In the rows, 128 means zero.
The rows of M fall into several groups, and each row is roughly a mix of its group's hidden directions.
M, 82 rows:
[[110 135 173 137 153  71 103 114 121 112]
 [112 109 161 131  94  98 104 123 182 139]
 [101 148  90 114 134 127 102  98  76 146]
 [122 114 153 131  58 103 120 118 159 133]
 [ 88  82  92 136 146 140 124 113 118  89]
 [163 121 167 145 144 146 172 104 134  93]
 [145 130  97 140 175 150 161 137  88 103]
 [156 134  93 139 185 125 107 130  89 122]
 [106 119 157 132 136 116 135 136 171 190]
 [129 101 103  84 145 104 129 133 128 185]
 [106 120 158 117  97 124 131 151 181 167]
 [118 110 150  96  97 109  86 122 170 152]
 [135 136 121 117 109 148 118 118  84  63]
 [ 94 147  88 106 124 119  89 119 100 165]
 [103 149 140  71  91 150 118 121 131 159]
 [149 122 108 151 178 125 117 125  87  88]
 [106 108  74 152 127 147 134 113  81 143]
 [117 129 153 110  85 130 142 137 181 166]
 [148 176 139 150 152 119 112 122  85 165]
 [115 158  87  87  94 129  96 121 123 156]
 [143 124 105 148 179 124 109 125  82  93]
 [ 76 135 102 119  94 114 114 124 107 172]
 [126 116 145 134 121 114 142 153 189 175]
 [125 113  96 168 138 115 147 122  75  96]
 [113 128 150 113  77 129 145 139 177 161]
 [104  79  74 118 156 119 139 120 108 127]
 [143 122 113 154 151 131 139 112  77  75]
 [151 126  96 175 173 107 109 129 109 106]
 [147 152 180 100 116 121 105 142 172 143]
 [148 173 185 128 116 105 109 132 136 154]
 [159 138 106 134 111 171 175 146 146  98]
 [149 130 100 143 170 128 116 117  78  89]
 [113 162 171 156 147 105 103 124 147 166]
 [108 119 135  56 111 157 130 131 145 146]
 [148 122 103 146 165 126 114 131  83  79]
 [118  78 120  86  97 134 127 131 168 109]
 [103 132 163 154 124 136  99 119 143  67]
 [ 95 145 136  82  73 143 120 121 139 149]
 [107 113 156 118 167  68 108 116 129 112]
 [148 125 107 143 170 129 110 127  83  80]
 [147 151 140 187 154  92 105 124 114 139]
 [ 83 146  97 108  98 120 108 116 108 171]
 [132 147  96 104 187 154 121 135  93 130]
 [133 119  79 133 102 188 146 134 119 142]
 [ 91 119 112  68 101 158 125 130 150 124]
 [ 94 103 120 148 124 166 110 118 137  71]
 [ 95 147 153  81  92 145 121 125 147 161]
 [147 146  92 135 179 145 131 133  79 119]
 [152 132  94 139 166 128 117 114  80  90]
 [169 112 160 143 132 138 157 145 157  81]
 [158 122  99 137 107 131 131 152 113  62]
 [146 149 131 123 130  92 130 126  98 194]
 [111 121 144 151 142 126 129 123 139  51]
 [114 125 164 132  72 102 111 119 166 147]
 [ 95  77  88 126 153 132 130 118 123  91]
 [143 167 120 157 179 121 108 128  89 142]
 [103 111 127 146 123 164 117 123 148  62]
 [128 130  98 130 142 129  94 138  77  79]
 [156 128 101 173 175 118 131 131  97 104]
 [110 124 157 142 125 143 109 126 158  61]
 [119  99  68 142 135 152 160 123 103 109]
 [101 123 145 153 118 159 106 121 144  65]
 [181 119 141 149 138 135 175 121 150  96]
 [131 131 166 102  99 138 130 142 189 148]
 [157 160 140 143 167 111  99 124  93 164]
 [109 108 120 129 167  68 129 112  95 137]
 [147 124  85 117 184 147 125 135  93 111]
 [167 134 118 182 156 108 135 129  89 117]
 [105 108 123  79  93 163 164 132 141 116]
 [124 126 166 119  92 133 155 132 183 156]
 [117 135  87 109 184 162 136 138 109 108]
 [ 90 122 102 132 150 102  87 153 117 169]
 [125 104  98 122 113 185 139 137 156  90]
 [148 153 104 169 105 164 164 129  99 115]
 [127 160  97 148 179 148 140 133  86 115]
 [109 120 140 151 129 148 121 122 145  53]
 [114  94 155 108  78 123 136 127 176 128]
 [152 124  97 150 168 124 124 124  83  87]
 [146 160 174 138 148  72 138 127 124 116]
 [105 128 135  59 114 151 110 127 149 154]
 [149 127  99 136 179 151 159 137  90 106]
 [ 86 142  94 114 111 112 106 124 116 182]]
One row of each group comes first, with its name. Which group is each row after those in?
[130 104 161 100  71 113 119 120 156 149] => (36)
[138 131 105 139 177 128 105 116  77  97] => (50)
[142 132 143 103 157  64 135 131 120 165] => (75)

[ 78 138 101 120 113 115 109 119 105 179] => (50)
[114 114 161 119  80 104 103 121 173 146] => (36)
[141 138 108 117  90 178 121 138 131 178] => (75)
[134 124 103 133 102 133 115 148  93  63] => (50)
[143 111  81 130 127 164 175 140 131  97] => (75)
[164 168 159 112 106 127 128 144 142 177] => (75)
